Where one turn sends some rows of the set: a few examples, then the rows asked
Galed: -97,-84,-225,63,-30,147,165,80,-29,-83,-104,-131,86
Vira: 219,72,104,162,-108,-47,-5,-33,-129,-40,11,84,-288
Siso: -32,201,155,110,-16,160,-194,0,-164,200,101,45,-163
vofe: -148,-95,-155,102,120,154,187,234,-127,-7,-77,-174,29
febo: 6,147,-6,-20,165,13,-231,94,-207,-236,98,-70,-159
Susi: 205,-2,88,-49,84,177,-172,-27,-34,-74,32,186,-191
vizo: 83,-69,52,249,-62,11,247,-49,-91,-164,-55,17,-214
Tedom: 37,202,-32,100,13,128,371,207,19,107,-47,31,13
pizif: -34,92,-10,132,-114,98,137,-18,-31,-395,1,-7,-116
Vik: 82,308,80,114,11,119,219,182,-35,225,23,85,-82
litok: 57,-23,240,91,193,21,-128,39,-190,9,95,60,-244
nef: -150,281,-175,64,-11,163,-156,54,-185,-125,36,-158,-28
sokap: 32,341,-26,-35,11,152,-133,123,74,158,108,89,-77
gube: -28,138,54,33,154,290,-126,-61,-106,-303,62,85,-151
gek: 92,235,37,58,-151,25,-107,0,-68,-270,53,60,-205
gima: 40,-134,40,58,68,92,57,234,-79,280,-42,18,-80
vir: 23,-29,-115,144,222,214,91,-66,-185,-285,-44,-58,-146
Sima: 153,78,-67,116,86,40,114,88,10,338,-10,31,-116
banu: 11,-265,149,54,160,52,127,65,-48,-101,-9,48,-96
fud: -253,226,-75,36,95,241,-91,227,-143,-114,65,-135,-3
tusa: 13,-166,97,105,-39,141,134,19,-12,231,-59,71,-53
duvi: 252,-169,-87,60,168,97,45,-38,-117,-61,-88,49,-178
zuz: 27,480,-25,74,9,127,116,206,-78,84,56,15,-66
Maz: -58,168,130,-8,28,174,-218,233,-96,173,98,48,-110
zotu: -217,324,-115,73,79,251,73,89,57,-108,82,-40,26
kade: -86,76,-165,210,170,160,333,65,-7,78,-33,-101,-21
Tazes: -43,-94,-97,-47,135,42,16,119,-61,-340,-7,-77,-6
zana: -19,368,-140,62,-1,140,257,226,-24,-32,-15,-44,38

nef -> Siso
gek -> Vira
Now these:
Maz -> gima
Tedom -> zana
sokap -> Sima
gube -> Susi
litok -> banu

Where one turn sends some rows of the set: a few examples, then the rows asked
Pasod: 225,14,78,-82,55,-6,2,-107,-229,105,-93,41,-263,-7,91,27,157,130,-120,87,117,93,55,-210,-245,258,-18,65,-92,90,46
riv: -50,62,44,-206,-113,224,-15,-113,-111,-35,173,-119,-261,-157,-177,342,137,-127,-114,-104,26,1,84,-245,-121,-52,55,-61,-149,-28,220
linul: -129,-59,-232,-219,183,-111,-106,-64,77,-77,61,67,10,71,-209,-13,142,122,33,-237,98,-55,-204,-208,-170,207,27,-106,-105,-20,303
Mun: -33,-80,105,-241,157,219,-217,154,-65,-26,256,-80,-71,-294,2,264,26,2,-35,190,183,19,-58,48,-147,-65,-48,-122,-14,29,175
Rikug: 47,-70,107,-214,63,147,337,27,-8,70,161,-83,-95,-7,35,179,106,-245,-6,-220,5,12,-102,-3,-133,-51,36,-24,-49,29,255
fekap: -20,-218,-4,-271,123,9,-18,-84,-133,-188,74,-171,117,37,170,97,39,-346,87,-34,-97,-58,-218,-100,-31,193,-104,9,-156,-78,110
Lelet: -229,66,192,-255,22,160,65,-388,-54,-26,26,42,-32,-100,-83,-1,29,-30,-163,39,98,173,-239,79,35,45,188,-43,-30,-150,139
Par: -20,-155,280,-236,135,47,-248,-161,47,-19,-243,-48,-47,-92,-49,177,-161,-97,-40,-98,62,-85,72,-84,-58,49,-135,-151,70,337,-15
posab: -247,-119,184,-223,202,270,-159,-7,275,-18,-19,-155,169,226,-183,-5,-69,-47,-43,-126,211,19,-5,-179,-110,-11,-103,-14,9,-49,33
vadu: -156,10,-22,-40,286,80,34,111,124,-74,50,-114,-165,108,12,134,-51,-49,82,-277,158,-1,-191,-8,-252,110,-121,-29,44,-7,309
Rede: -52,63,-15,-253,-160,-22,-240,-61,115,41,-41,-72,61,63,-179,136,187,-75,35,165,101,238,-198,-296,-222,183,26,40,-38,18,395
vusor: 237,-34,144,-234,61,-116,-198,-82,141,-129,-79,-153,-151,247,-213,203,120,-127,-6,90,-236,146,-108,-157,-148,-72,-98,-163,-146,-57,55
Pifus: 17,71,14,150,208,-239,93,-109,-46,-46,-291,-103,-83,62,-6,8,66,-91,-65,3,93,-24,-62,-272,-167,43,39,28,-141,26,-9
nosu: 61,-84,336,-215,20,35,-273,-12,-156,-94,-19,-293,158,323,-44,94,52,-57,138,11,-65,-45,-89,-72,105,89,9,29,108,-75,67
Gife: 14,-23,182,-227,160,52,-26,-189,-30,-204,44,145,-16,-75,106,-24,88,197,168,104,-211,-140,-91,-89,98,66,-12,145,-185,155,159
Gopib: 208,-58,33,-227,99,111,-27,257,161,-14,-150,-29,-210,33,30,30,79,68,-156,-22,-36,-18,191,15,-170,246,26,-1,-126,159,57
gefid: -58,16,211,-212,143,38,-165,-32,-103,-221,11,-62,48,-120,-92,-42,171,-13,-99,201,53,229,-86,93,341,20,30,-118,-40,125,72
neroz: 177,-56,36,-163,136,32,64,-256,189,-33,-69,-74,-70,179,20,-95,-39,-28,-178,80,88,211,9,-136,94,-90,133,79,288,-32,197
toten: 35,-73,191,72,39,-50,38,-64,4,-62,-129,-93,-252,-77,-149,124,1,-22,-76,-59,30,-342,-140,-15,27,-55,173,128,-71,-65,-76
telas: 132,-23,298,-231,146,34,-344,-52,-111,13,14,-230,53,-153,111,19,106,-118,106,89,141,93,25,7,120,5,-293,-18,-16,-43,46
vize: -257,-48,-89,-247,-170,83,-45,-251,24,-1,67,85,-191,-131,-137,-85,57,55,-44,-174,173,63,13,-278,-112,54,-33,-182,-58,-37,43
fugon: -138,270,91,-202,-10,-81,-279,-144,16,-107,-139,-148,-9,114,-73,-62,126,-80,-49,392,84,4,-97,88,7,16,9,-71,12,71,288
dod: 35,-188,130,-62,45,-57,-37,60,261,13,-154,-47,-268,-43,-314,53,87,214,-97,-56,67,4,126,-6,98,153,131,55,-81,-125,126
vaf: 66,-113,59,185,80,171,-300,-166,0,40,-25,-229,-201,-20,-50,-1,119,153,-52,156,88,42,-166,80,-64,24,-55,-32,-76,147,387
vimug: 61,127,155,-238,12,217,-311,7,153,143,-148,14,100,336,-26,-47,18,-89,10,129,126,57,-186,-24,134,48,5,-2,92,90,61

Mun -> posab
vusor -> vaf
nosu -> fugon
Now these:
toten -> Pifus
vize -> Rikug

